In the data rows, 128 means zero.
Every row has a hidden score from 0 to 30. What is each row's score? 15 is about the middle. The score is a weighted sum of the row's numbers plus the product of two more (or one squared), each taken from its middle value.
array([ 86, 156, 154, 117, 161, 116, 138, 147,  91, 123,  97, 121, 118, 133,  91, 127, 117, 139, 151,  98,  87, 135,
       159,  92]) >> 23
array([152, 152, 138, 137,  97, 133, 122, 105, 133, 121, 146, 149, 134, 141, 137, 133,  99, 107, 131, 139, 155, 129,
       111, 147]) >> 10
array([128,  54,  33, 167, 127,  56, 173, 144, 110,  97, 106,  94, 161, 133, 121, 187, 119, 114, 110, 166, 168,  86,
        46, 141]) >> 12
array([147, 119, 105, 174, 116, 116, 154,  95, 150,  79, 147, 164, 171, 157, 162, 121, 160, 145,  78, 172, 140, 123,
        90, 167]) >> 14
array([140, 146, 187,  93, 146, 188,  71, 139, 129, 170, 150, 121, 148, 116, 140,  96, 138, 134, 124, 142,  84, 142,
       159, 109]) >> 19
array([160, 114, 109, 164, 105, 109, 135,  94, 173,  83, 150, 135, 171, 160, 163, 154, 139, 131,  85, 163, 149, 123,
        68, 180]) >> 14
array([135, 101, 123, 171, 101,  96, 163,  86, 149,  83, 150, 156, 132, 149, 156, 147, 107, 191,  95, 164, 147, 119,
       100, 162]) >> 11
array([111, 155, 156, 145,  97, 151,  86, 121, 103, 122, 148, 147, 137, 124, 155, 138, 123, 141, 104, 113, 127, 165,
       117, 155]) >> 14
array([110,  54,  69, 177, 102,  72, 185, 111, 132,  67, 126, 111, 130, 133, 142, 161, 125,  96, 106, 134, 198,  97,
        42, 147]) >> 11
array([134,  72,  72, 121, 144,  78, 156, 143, 132, 114,  92,  71, 134, 141, 102, 144, 123, 132, 141, 174, 131,  53,
        63, 132]) >> 14
array([143, 153, 155, 105, 136, 149, 142, 151, 104, 168, 128, 130, 107, 118, 117, 119, 150, 158, 154, 125,  93, 134,
       163,  88]) >> 14
array([127, 121, 179,  89, 144, 153,  77, 153, 130, 150, 152, 109, 149, 111, 120, 130, 161, 124, 137, 143,  69, 104,
       170, 121]) >> 23
array([138,  95,  56, 183, 110,  95, 176,  87, 159,  60, 132, 137, 169, 146, 154, 137,  90, 118,  81, 161, 147, 127,
        85, 160]) >> 19
array([162, 188, 129, 150, 104, 157,  77, 101, 140, 128, 167, 182, 120, 108, 149,  98, 129, 174, 101,  97, 123, 170,
       143, 165]) >> 20
array([121,  99, 131, 108, 120, 110, 146, 151, 100, 148, 100, 101, 110, 155,  92, 121, 116, 136, 142, 159, 121,  69,
       130, 102]) >> 10
array([134, 146, 129, 125, 129, 136, 145, 141, 101, 161, 127, 122, 117, 140, 116, 115, 125, 133, 115, 154,  87, 104,
       133, 108]) >> 14
array([105,  93, 111, 121, 134,  79, 136, 170, 100, 126,  77,  75,  99, 152, 100, 144, 115,  95, 154, 137, 121,  92,
        91, 101]) >> 25
array([150, 133, 157,  63, 149, 179,  69, 160,  87, 176, 143, 109, 136, 120, 133, 111, 145, 122, 163, 140,  90, 138,
       181, 106]) >> 14
array([128,  43,  87, 100, 161,  90, 120, 147, 106, 119,  90,  77, 155, 130, 109, 151, 139,  91, 157, 171, 118, 100,
        98, 103]) >> 14
array([165,  95, 107, 173, 104, 108, 130,  77, 166,  74, 131, 165, 160, 140, 182, 147, 160, 140,  66, 180, 127, 116,
        95, 165]) >> 18
array([111, 155, 142, 137, 103, 131, 131, 109, 138, 119, 123, 162, 135, 117, 148, 115, 121, 143, 144, 107, 154, 147,
       150, 153]) >> 9
array([107, 166, 137, 157, 129, 156, 119,  89, 127, 128, 151, 167, 148, 110, 142, 143, 138, 145, 123, 100, 123, 177,
       152, 162]) >> 8
array([159, 142, 104, 158, 139, 145, 126,  84, 130,  80, 134, 170, 163, 134, 189, 101, 155, 138,  95, 136, 149, 133,
       101, 161]) >> 10
array([124,  67,  90, 126, 143,  64, 177, 170, 147, 110,  69,  73, 112, 157,  96, 147, 133, 116, 181, 148, 119,  94,
        66, 111]) >> 16
array([ 94, 136, 192,  86, 150, 142, 101, 182, 127, 172,  75, 112,  79, 140,  87, 124, 129, 116, 177,  88, 119, 131,
       171,  80]) >> 16
array([148, 169, 117, 121, 146, 182, 103, 109, 145, 137, 200, 157, 152, 109, 142, 137, 120, 110, 118, 126,  65, 176,
       171, 141]) >> 22
array([134, 135, 163,  79, 139, 155, 105, 160,  85, 187,  93, 107,  92, 115,  92, 122, 134, 143, 148,  80,  81, 144,
       168,  84]) >> 12
array([107,  90, 124, 104, 116,  89, 156, 164, 105, 129,  88,  85, 108, 114,  86, 150, 105, 109, 143, 144, 142,  92,
       125,  91]) >> 16
array([161, 128, 124, 153, 137, 129, 135,  86, 161,  95, 134, 159, 158, 118, 153, 137, 153, 128,  95, 156, 135, 152,
       113, 163]) >> 16
array([151, 154, 112, 128, 135, 167, 118,  82, 159, 128, 171, 173, 140, 132, 175, 108, 133, 147,  85, 110, 139, 168,
       161, 159]) >> 5
array([127, 133, 106, 149, 128, 120, 148, 109, 115, 114, 128, 153, 152, 142, 131, 126, 100, 114,  93, 132, 152, 154,
       112, 158]) >> 9
array([139, 151, 138, 135, 104, 132, 132,  98, 160, 104, 152, 166, 166, 131, 158, 109, 134, 160,  76, 127, 139, 166,
       125, 156]) >> 16
array([144, 113, 115, 184,  83,  78, 157,  84, 157,  70, 117, 134, 138, 113, 167, 180, 125, 119,  93, 180, 145, 110,
        70, 191]) >> 16
array([159,  99,  99, 158, 136, 103, 155,  86, 172,  83, 156, 163, 164, 137, 173, 127, 120, 152,  75, 141, 170,  97,
       103, 176]) >> 14
array([126, 117,  86, 116, 146, 111, 124, 136, 145, 133, 108, 119, 130, 133, 122, 140, 127, 131, 145, 148, 121,  96,
       127, 136]) >> 11
array([138, 165, 152, 119, 126, 176,  56, 108, 147, 139, 181, 164, 153, 129, 131,  98, 149, 155, 106, 120,  95, 113,
       177, 149]) >> 17
array([128, 118, 119, 111, 122, 145,  85, 146,  92, 161, 158, 115, 146, 140, 131, 145, 138, 101, 130, 142,  93, 127,
       114, 129]) >> 16
array([ 91, 108, 126, 118, 149,  99, 141, 188,  97, 129,  84,  86, 106, 160,  91, 139, 134, 101, 165, 135, 112, 101,
       128,  86]) >> 28
array([ 93, 140, 130, 108, 121, 121, 128, 190,  95, 155, 101, 100,  72, 133,  87, 159, 118, 109, 189,  47, 111, 116,
       131,  68]) >> 21
array([138, 155, 137, 129, 116, 114, 122,  83, 161,  99, 143, 151, 165, 109, 132, 150, 122, 113,  72, 125, 128, 178,
       114, 166]) >> 16
array([ 64, 101, 114, 139, 138,  70, 139, 195,  80, 132,  67,  99,  47, 142,  66, 171, 109, 119, 165,  88, 122, 102,
       137,  73]) >> 20
array([136, 124, 154,  74, 156, 142, 114, 162, 112, 174, 125, 105,  88, 134,  89, 124, 159, 102, 184, 114,  94, 149,
       158,  75]) >> 10
array([140, 117, 148,  83, 169, 152, 112, 163,  91, 162,  97,  88, 107, 136,  79, 101, 177,  98, 139,  86,  89, 135,
       149,  78]) >> 16
array([155, 183, 142, 148, 139, 153,  97,  88, 158, 118, 170, 161, 169, 143, 160, 111, 167, 147, 113, 132, 145, 149,
       134, 154]) >> 12
array([143, 140, 139, 146, 103, 132, 122,  97, 181, 104, 164, 141, 150, 129, 147, 100, 110, 121,  74, 176, 149, 150,
       116, 147]) >> 22
array([126, 142, 119, 165, 107, 136, 116,  91, 141,  82, 132, 160, 154, 127, 179, 102, 140, 165, 110, 141, 148, 139,
       116, 163]) >> 12
array([119, 166, 134, 137, 121, 143, 117, 115, 140, 127, 136, 172, 159, 106, 136, 118, 105, 159, 135, 101, 147, 174,
       148, 144]) >> 11
array([137, 120,  98, 161,  95, 120, 164, 109, 163,  82, 127, 164, 148, 138, 163, 138, 136, 129,  69, 165, 139, 122,
        99, 179]) >> 13
array([ 77, 162, 157, 150, 122, 123, 134, 122, 127, 102, 102, 148, 114, 140, 117, 105, 117, 164, 124,  52, 117, 186,
       125, 114]) >> 18
array([ 93, 126, 104, 103, 140,  98, 137, 169, 122, 158,  93,  82, 110, 140,  71, 170, 108,  68, 177, 110, 141, 106,
       132,  92]) >> 20
array([ 89, 118, 107, 119, 125,  92, 144, 176,  89, 150, 104,  89,  95, 135,  88, 150, 118, 101, 155, 137, 134,  94,
       140,  83]) >> 17
array([140, 154, 131, 109, 124, 169, 107, 115, 126, 144, 147, 144, 144, 115, 124, 104, 137, 117, 101, 138,  80, 152,
       152, 141]) >> 13
array([ 98,  91,  96, 176, 106,  91, 146, 115, 137,  73, 111, 139, 103, 157, 158, 178,  83, 141,  86, 130, 165, 120,
        72, 169]) >> 24
array([164, 135,  88, 163, 134, 137, 113,  86, 134, 106, 146, 164, 187, 145, 161, 142, 123, 161,  81, 136, 115, 127,
       131, 152]) >> 13
array([146, 169, 157, 129, 131, 151,  86, 128, 126, 144, 161, 133, 161, 122, 153, 130, 124, 144, 123, 124, 118, 118,
       132, 131]) >> 21
array([117, 144, 153, 149, 130, 153, 126,  80, 161, 118, 165, 188, 135, 122, 181,  88, 135, 167,  89, 137, 134, 158,
       139, 177]) >> 20
array([153, 179, 142, 161, 146, 152, 137,  97, 144, 104, 141, 177, 158, 132, 177, 100, 139, 136, 101, 147, 136, 140,
       133, 152]) >> 16
array([147,  70, 112, 109, 133,  76, 174, 154, 118, 110,  75,  69, 130, 119, 104, 121, 116, 104, 157, 181, 150,  95,
        75,  92]) >> 17
array([ 59, 105, 113, 111, 147, 100, 144, 182,  98, 145,  92,  91,  68, 126,  66, 172, 104,  78, 179, 119, 130,  97,
       131,  74]) >> 22
array([103,  29,  81, 162, 108,  44, 211, 147, 122, 118,  72, 104, 154, 116, 122, 172, 127, 136, 162, 118, 170,  97,
        78, 127]) >> 25
array([139, 118, 104, 172,  82,  99, 157,  89, 144,  90, 130, 155, 136, 120, 172, 133, 128, 152, 129, 155, 162,  97,
        87, 172]) >> 12
array([173, 154, 139, 148, 127, 162, 103,  94, 141,  99, 172, 161, 186, 127, 165, 130, 150, 132,  93, 145, 140, 129,
       120, 159]) >> 15
array([134, 125, 176,  73, 152, 143, 119, 160, 109, 164, 103, 116, 110, 114, 123, 122, 128, 101, 158, 115,  71, 113,
       148, 104]) >> 19
array([ 72, 104,  87, 179, 130,  72, 197, 152, 111,  91,  82,  98, 113, 144, 130, 150,  97, 137, 133, 131, 190,  78,
        92, 123]) >> 21
array([132, 136, 103, 182, 111, 134, 171,  97, 122,  97, 120, 159, 145, 106, 149, 119, 102, 151, 112, 103, 150, 163,
       104, 148]) >> 13
array([165, 158, 156, 140, 125, 158, 127,  76, 137, 139, 158, 177, 161, 137, 198,  88, 158, 141,  81, 157, 133, 161,
       133, 166]) >> 12
array([141, 193, 151, 142, 132, 149, 105, 102, 161, 138, 174, 178, 121, 116, 159,  88, 146, 142, 105,  97, 135, 186,
       158, 152]) >> 25
array([ 97, 114, 137, 118, 137,  94, 129, 161,  89, 139, 124,  92,  77, 142,  76, 120, 112,  79, 186, 115, 100,  98,
       148, 107]) >> 20
array([152, 153, 144, 152, 107, 145, 122,  90, 148, 103, 154, 173, 145, 128, 156,  94, 126, 182, 115,  86, 128, 152,
       136, 156]) >> 19
array([113,  55,  83, 173, 137,  80, 177, 143, 127, 124,  77,  77, 140, 149, 122, 163, 108, 106, 119, 162, 175,  92,
        37, 127]) >> 12
array([103, 106, 160, 124, 126,  98, 168, 161, 108, 109, 110,  99, 110, 137, 108, 145, 137,  99, 170, 140, 169, 103,
       119,  90]) >> 16
array([ 66, 100, 115, 141, 125,  74, 132, 172,  78, 136,  75,  98,  80, 132,  97, 110, 112, 111, 154, 111, 153,  99,
       125,  85]) >> 18
array([ 93,  95,  95, 104, 116,  98, 135, 169, 136, 143,  48,  90,  72, 176,  77, 161, 106, 124, 184,  74, 120, 123,
       144,  79]) >> 10
array([184, 207, 167, 125, 121, 180, 102,  81, 113, 145, 170, 191, 143, 134, 139,  91, 143, 118, 107, 108, 123, 144,
       161, 156]) >> 8
array([ 98, 115, 183,  92, 140, 124, 112, 158,  81, 150,  71, 110, 112, 130, 106, 137, 103, 154, 135, 101, 119, 135,
       165,  78]) >> 15
array([142, 139, 150, 108, 114, 145,  91, 123, 125, 156, 131, 131, 136, 129, 134, 106, 138, 151, 111, 129,  84, 113,
       165, 134]) >> 16
array([140,  88,  83, 183,  72,  60, 148,  95, 161,  73, 134, 115, 147, 114, 163, 163,  95, 116, 115, 152, 184, 123,
        56, 167]) >> 16
array([143, 192, 142, 124, 110, 167,  98,  84, 127, 152, 165, 165, 115, 120, 160, 116, 148, 141, 114, 108, 136, 160,
       142, 167]) >> 2
array([ 98, 104, 140,  84, 130, 101, 137, 168, 109, 166, 106,  86, 100, 139,  76, 121, 104,  95, 176,  91, 111, 135,
       141,  85]) >> 13
array([130, 184, 169, 126, 142, 174,  81, 108, 106, 143, 139, 147, 123, 115, 143,  75, 120, 177, 110, 106,  85, 154,
       152, 144]) >> 16
array([155, 149, 150, 126, 116, 168,  79,  98, 147, 142, 156, 145, 182, 112, 148, 118, 134, 152, 102, 116,  93, 154,
       140, 162]) >> 16
array([131, 157, 182,  87, 151, 199,  66, 132, 122, 166, 188, 159, 114, 127, 154,  82, 163, 117, 131, 105, 132, 166,
       179, 118]) >> 9
array([157, 111, 165, 109, 135, 165,  89, 126, 127, 160, 162, 113, 119, 121, 142, 104, 139, 126, 115, 138, 112, 123,
       157, 102]) >> 19
array([124, 125, 144, 127, 100, 156, 109, 113, 136, 141, 157, 148, 136, 121, 132, 151, 116, 132, 132, 120,  94, 169,
       128, 148]) >> 8
array([113, 130, 123, 175, 119,  89, 198, 112,  98,  75,  92, 161,  53, 146, 116, 110, 105, 162, 141,  81, 165, 148,
       122, 122]) >> 11
array([ 82, 108, 120,  95, 159, 124, 106, 166, 119, 147,  73,  87,  65, 134,  70, 129, 127,  85, 159,  82, 132, 150,
       150,  78]) >> 14
array([156, 152, 143, 150, 105, 140, 113, 121, 104, 123, 144, 150, 144, 125, 142, 151, 123, 121,  95, 110,  85, 120,
       135, 148]) >> 22
array([ 93, 142, 145, 180, 113,  93, 165, 114, 122,  78,  93, 153,  80, 149, 132, 112, 124, 154, 123,  68, 176, 174,
       121, 129]) >> 17
array([176, 133, 141, 112,  98, 167, 102, 122, 176, 169, 206, 122, 173, 103, 151, 135, 153, 102,  85, 154,  87, 143,
       122, 151]) >> 23
array([ 68, 145, 132, 148, 127, 107, 148, 156, 117,  97,  58, 133,  64, 139, 103, 127, 103, 153, 187,  70, 127, 123,
       155,  99]) >> 18
array([116, 140, 142,  95, 158, 126,  94, 160, 106, 150,  91, 105,  84, 106,  89, 129, 128, 144, 174,  85,  98, 140,
       184,  81]) >> 16
array([129, 160, 144, 170,  98, 117, 160,  98, 148, 101, 115, 169, 139, 116, 142,  99,  91, 147, 124, 113, 157, 144,
       105, 133]) >> 23
array([ 93,  74,  64, 188,  99,  66, 176, 112, 164,  79, 122, 117, 171, 106, 180, 167, 114, 128,  93, 145, 174, 104,
        43, 158]) >> 18
array([165, 149, 121, 137, 129, 147, 147,  74, 168,  99, 185, 145, 174, 125, 168, 128, 170,  86,  93, 217, 119, 124,
       114, 175]) >> 13
array([161, 143, 167,  98, 121, 179,  78, 144, 104, 152, 157, 132, 134, 102, 126, 113, 136, 134, 140, 141,  92, 171,
       158, 108]) >> 14
array([131, 129, 110, 176, 121, 105, 181, 103, 120, 106, 102, 149, 140, 151, 121, 116,  98, 131, 133, 134, 188, 132,
        95, 154]) >> 6
array([127, 137,  83, 164,  79, 103, 138, 123, 151,  94, 130, 132, 142, 134, 163, 161, 134, 138, 109, 172, 157, 131,
        83, 165]) >> 12
array([116,  86,  53, 181, 131,  70, 194, 113, 133,  85, 120, 123, 144, 124, 156, 175, 103, 129, 114, 141, 196,  98,
        77, 148]) >> 10
array([122,  79,  98, 133, 123,  94, 159, 152, 125, 105,  82,  74, 141, 146,  96, 142, 127,  94, 145, 169, 141,  63,
        77, 110]) >> 19
array([ 84, 135, 165,  96, 153, 149, 114, 176, 106, 169,  92,  88,  95, 110,  91, 157, 115, 126, 136, 111, 105, 113,
       169,  75]) >> 24
array([134, 141, 119,  64, 153, 159,  87, 158, 141, 176, 151,  85, 122, 114,  93, 139, 156,  61, 152, 162, 104, 107,
       158, 119]) >> 18
array([112, 140,  98, 161, 122, 107, 144, 116, 154,  94, 147, 145, 127, 162, 138, 143, 114, 100, 102, 121, 176, 118,
        82, 170]) >> 18
array([137, 179, 140, 129, 112, 165, 125,  94, 133, 123, 155, 178, 140, 118, 159,  96, 126, 151,  81,  96, 143, 159,
       138, 161]) >> 9
array([113, 145, 165,  70, 150, 161,  85, 163,  92, 168, 107, 105,  82, 123,  92, 120, 134, 145, 170,  82, 106, 142,
       166,  80]) >> 10
array([136, 111, 102, 170,  79,  92, 187,  97, 150,  65, 131, 135, 149, 140, 159, 143, 139, 114,  71, 170, 176, 102,
        73, 172]) >> 13
array([ 92, 125, 123,  94, 126, 125, 119, 193,  96, 164, 102, 102,  91, 146,  65, 126, 148, 106, 166,  80, 118, 113,
       157,  82]) >> 12
array([121, 177, 193, 117, 119, 157, 101, 116,  99, 128, 145, 131, 100, 118, 113, 107, 116, 150, 129, 107, 114, 165,
       158, 124]) >> 15
array([108,  62,  95, 102, 102,  94, 143, 170, 128, 114,  70,  71, 139, 122, 100, 127, 100, 106, 144, 153, 142,  76,
       102,  89]) >> 20
array([161, 166, 119, 144, 114, 146, 126,  85, 140, 111, 144, 158, 180, 110, 171, 145, 139, 123,  95, 169, 146, 142,
       123, 146]) >> 10
array([142, 142, 132, 156,  98, 112, 160,  86, 155,  71, 130, 168, 171, 115, 148,  91,  89, 173, 113, 134, 167, 166,
       115, 151]) >> 19
array([ 77, 140, 120,  94, 135, 122, 109, 170, 112, 172,  90,  98,  56, 161,  76, 111, 142,  97, 153,  99, 124, 112,
       150,  75]) >> 11
array([129, 144, 124, 154,  96, 139, 150, 110, 152, 101, 141, 157, 146, 122, 140, 130, 101, 141, 114, 111, 151, 177,
       126, 147]) >> 11
array([125,  78, 112,  70, 146, 151,  65, 145, 140, 190, 135,  90, 112, 118, 112, 141, 132, 112, 158, 199, 101, 112,
       157, 105]) >> 6
array([126, 146, 114,  93, 143, 171,  68, 135, 141, 168, 183, 121, 159,  95, 131, 133, 114,  94, 146, 142,  78, 107,
       143, 124]) >> 25
array([158, 138, 125, 162, 129, 150, 152,  83, 144,  75, 152, 164, 144, 108, 160,  97, 155, 188,  98, 142, 145, 128,
       133, 176]) >> 20
array([135, 138, 113, 149, 119,  98, 135, 109, 150,  83, 170, 153, 122, 133, 151, 160, 116, 154, 107, 123, 142, 110,
       109, 173]) >> 18
array([123,  47,  36, 154, 149,  46, 195, 144, 142,  85,  96,  74, 157, 134, 123, 173, 118,  97, 123, 157, 157,  88,
        60, 117]) >> 21
array([127, 168, 165,  56, 167, 192,  57, 163, 110, 191, 149, 114, 117,  99, 106, 112, 147, 130, 162, 126, 105, 154,
       186,  84]) >> 11
array([159, 177, 138, 139, 125, 148, 105, 109, 128, 107, 154, 172, 121, 104, 152,  60, 129, 129, 124, 106, 141, 151,
       143, 159]) >> 20
array([133, 104,  76, 167, 103,  79, 173, 115, 154,  92, 134, 121, 175,  90, 167, 165, 120, 118, 132, 162, 199, 146,
        58, 157]) >> 11
array([150, 102, 120, 153,  99, 157, 113,  90, 155, 112, 152, 168, 158, 128, 174,  97, 129, 134, 124, 123, 139, 147,
       122, 155]) >> 15
array([105, 118,  93, 180,  83,  97, 162,  94, 152,  56, 136, 151, 132, 153, 171, 160,  99, 117, 105, 151, 151, 125,
        84, 178]) >> 25
array([132, 157, 182,  84, 152, 162,  98, 133, 121, 163, 176, 124, 132, 100, 137, 102, 152, 139, 139, 139, 117, 107,
       160, 109]) >> 16
array([ 59,  80,  92, 103, 111,  79, 162, 157,  99, 135,  62,  72, 120, 135,  90, 154, 121, 115, 157, 120, 120,  78,
       110,  89]) >> 12
array([108, 107, 137, 130, 138, 104, 126, 181,  97, 159,  98,  92,  71, 142,  92, 154, 122, 116, 197, 124, 123,  99,
       142,  80]) >> 14
array([142, 102, 138,  74, 148, 164,  93, 174, 106, 187, 118,  81, 116, 101,  93, 125, 141,  78, 159, 106, 116, 113,
       178,  71]) >> 15
array([152, 157, 157, 136, 105, 157,  87,  81, 137, 117, 161, 160, 159, 112, 172, 119, 144, 141, 113, 142, 121, 164,
       132, 155]) >> 12
array([165, 153, 117, 162, 125, 134, 161,  91, 185,  90, 145, 169, 153, 153, 183, 111, 131, 150,  94, 153, 136, 146,
       110, 148]) >> 14
array([139, 108,  99, 155, 118,  83, 172, 128, 134, 116, 141, 114, 154, 136, 138, 134, 119, 139, 109, 142, 165, 126,
        96, 158]) >> 13
array([152, 121,  89, 186, 101,  91, 161,  96, 136,  87, 147, 148, 127, 129, 148, 154, 111, 128,  85, 157, 166, 102,
        92, 165]) >> 14
array([129, 148, 151,  77, 146, 146, 115, 154, 100, 182, 125, 106, 104, 115,  91, 106, 144, 119, 178, 114, 118, 125,
       162,  84]) >> 10
array([149, 126, 143,  85, 148, 146, 112, 161, 125, 159,  88,  83, 100,  99,  85, 124, 138, 112, 175, 110, 114, 104,
       154,  92]) >> 16
array([162, 181, 152, 143, 136, 183,  93, 104, 162, 120, 178, 170, 111, 103, 155,  93, 118, 143, 105,  81, 124, 175,
       161, 163]) >> 19
array([136, 138, 100, 136, 122, 130, 122, 112, 176, 130, 162, 124, 178, 116, 169, 143, 144, 135, 130, 160, 162, 128,
       101, 149]) >> 10
array([138, 167, 142,  86, 138, 160,  80, 135, 136, 169, 152, 104, 106, 102, 119, 109, 150, 112, 160, 131, 115, 118,
       174, 107]) >> 14
array([124, 139, 122, 139, 131, 122, 164, 165, 126, 141,  98, 114, 104, 133,  88, 117, 134, 132, 171, 131, 126, 107,
       113, 105]) >> 17
array([ 76, 131, 148, 152, 121, 100, 133, 173, 108, 118,  67, 118,  46, 159, 130, 121, 112, 134, 198, 107, 143,  95,
       145,  88]) >> 21
array([ 76, 153,  94, 170, 104,  85, 175, 147,  80,  79,  64, 147,  44, 153, 108, 117, 123, 174, 154,  88, 151, 128,
       123, 126]) >> 7
array([202, 126, 130, 108, 160, 154, 111, 111, 151, 165, 172, 106, 161, 111, 168, 136, 150,  77, 105, 185,  96,  86,
       135, 147]) >> 19
array([166, 124, 123, 159,  93, 153, 136,  87, 166,  84, 165, 153, 159, 121, 163, 111, 142, 164,  89, 163, 131, 140,
       122, 163]) >> 19
array([168, 130, 124, 155, 118, 139, 144,  79, 159,  93, 151, 171, 193, 131, 164, 129, 133, 131,  89, 172, 131, 139,
       129, 159]) >> 13
array([156, 161, 161,  73, 146, 187,  58, 138, 132, 163, 172, 136, 125, 127, 135, 108, 137, 111, 149, 162,  61, 131,
       197, 109]) >> 23
array([122,  91,  82, 167, 109,  82, 182,  95, 168,  85, 142, 115, 166, 114, 170, 175, 135, 101,  78, 155, 191, 119,
        56, 157]) >> 13
array([140, 171, 128, 151, 126, 141, 134,  81, 166, 105, 121, 171, 155,  98, 189, 128, 135, 166, 108, 126, 150, 174,
       139, 166]) >> 11
array([125,  56,  97, 164, 139,  68, 192, 118, 104, 116, 118,  93, 157, 152, 133, 149, 111, 125, 114, 121, 173,  94,
        70, 157]) >> 8
array([161, 153, 121, 127, 122, 142, 119,  97, 142, 126, 161, 141, 165, 109, 130, 141, 144, 167, 101, 147, 102, 129,
       132, 152]) >> 13
array([146, 136, 119, 139, 121, 151, 103,  99, 134, 105, 158, 154, 134, 100, 121, 139, 130, 143, 115, 125, 123, 131,
       133, 158]) >> 13
array([126, 149, 163, 113, 132, 184,  71, 124,  99, 149, 148, 134, 148, 118, 132, 103, 131, 146, 146, 144, 102, 153,
       156, 129]) >> 10
array([ 99, 131, 130,  78, 147, 123, 134, 158,  72, 174,  96,  96, 121, 117,  67, 149, 127, 101, 154,  85,  98, 105,
       161,  88]) >> 11
array([115, 159, 184,  82, 145, 171,  74, 152, 128, 200, 130, 115, 112, 108, 111,  94, 122, 160, 167, 136,  73, 125,
       188,  94]) >> 18
array([118, 128, 170,  93, 144, 161,  96, 158, 107, 186,  98, 114, 106, 124, 115, 102, 170, 115, 163, 138, 112, 131,
       155,  73]) >> 18
array([162, 123,  87, 150, 101, 105, 158,  89, 171,  94, 154, 148, 150, 126, 160, 151, 134, 119,  88, 197, 170, 107,
       102, 167]) >> 9
array([133, 160, 164,  63, 174, 159,  88, 127, 111, 180, 144, 105, 104, 115, 103, 130, 155,  94, 143, 106,  99,  99,
       176,  92]) >> 14
array([ 74, 135, 160, 139, 137, 118, 159, 157,  71, 127,  69, 126,  59, 169,  96, 124, 126, 163, 179,  62, 125, 114,
       146,  87]) >> 9
array([ 92, 108, 136,  80, 135, 112, 131, 185,  97, 139,  84,  89,  95, 108,  69, 148, 142,  88, 167, 123, 100,  97,
       161,  91]) >> 19
array([133,  90,  87, 161, 122,  83, 179, 107, 172, 104, 137, 115, 171, 116, 160, 158, 115,  89, 110, 170, 176, 123,
        69, 204]) >> 11
array([ 91,  98, 132, 101, 142, 117, 149, 190, 115, 155,  72,  88,  56, 121,  67, 141, 106, 118, 176,  79, 127, 130,
       160,  85]) >> 14
array([107, 141, 160, 145, 107, 140, 148, 133, 131, 109, 132, 160, 124, 115, 140,  99, 112, 170, 104,  91, 129, 139,
       123, 149]) >> 21
array([135, 107,  93, 187,  88,  80, 173,  91, 164,  81, 119, 152, 147, 147, 167, 164, 152, 171, 109, 130, 136, 144,
        87, 177]) >> 15
array([141, 172, 122, 137, 113, 161, 100, 104, 132, 121, 175, 178, 120, 102, 146, 118, 137, 139, 101,  88, 144, 156,
       152, 142]) >> 12
array([164, 137, 145, 147, 115, 151, 132,  74, 152, 101, 155, 165, 165, 127, 166, 118, 144, 139,  99, 135, 114, 101,
       126, 173]) >> 14
array([133, 157, 153, 134, 155, 152, 137,  94, 145, 124, 169, 171, 184, 123, 137, 131, 102, 135,  99, 130, 149, 153,
       113, 146]) >> 11
array([144, 160, 153, 161, 125, 123, 151, 102, 148,  87, 156, 170, 168, 132, 181, 126, 133, 163, 101, 153, 132, 144,
       122, 149]) >> 18
array([152, 156, 178,  72, 157, 165, 105, 159, 105, 165, 136, 119,  84, 127,  90, 128, 165, 156, 183,  82, 107, 130,
       179,  79]) >> 9
array([ 81, 101, 142,  94, 168, 114, 131, 191, 120, 143,  82,  88,  64, 167,  74, 147, 132,  85, 167,  84, 132, 137,
       125,  88]) >> 20
array([ 95,  74,  88, 131, 129,  85, 155, 171, 120, 129,  56,  62, 134, 125, 112, 148, 111, 137, 121, 192, 133, 102,
        86, 112]) >> 17
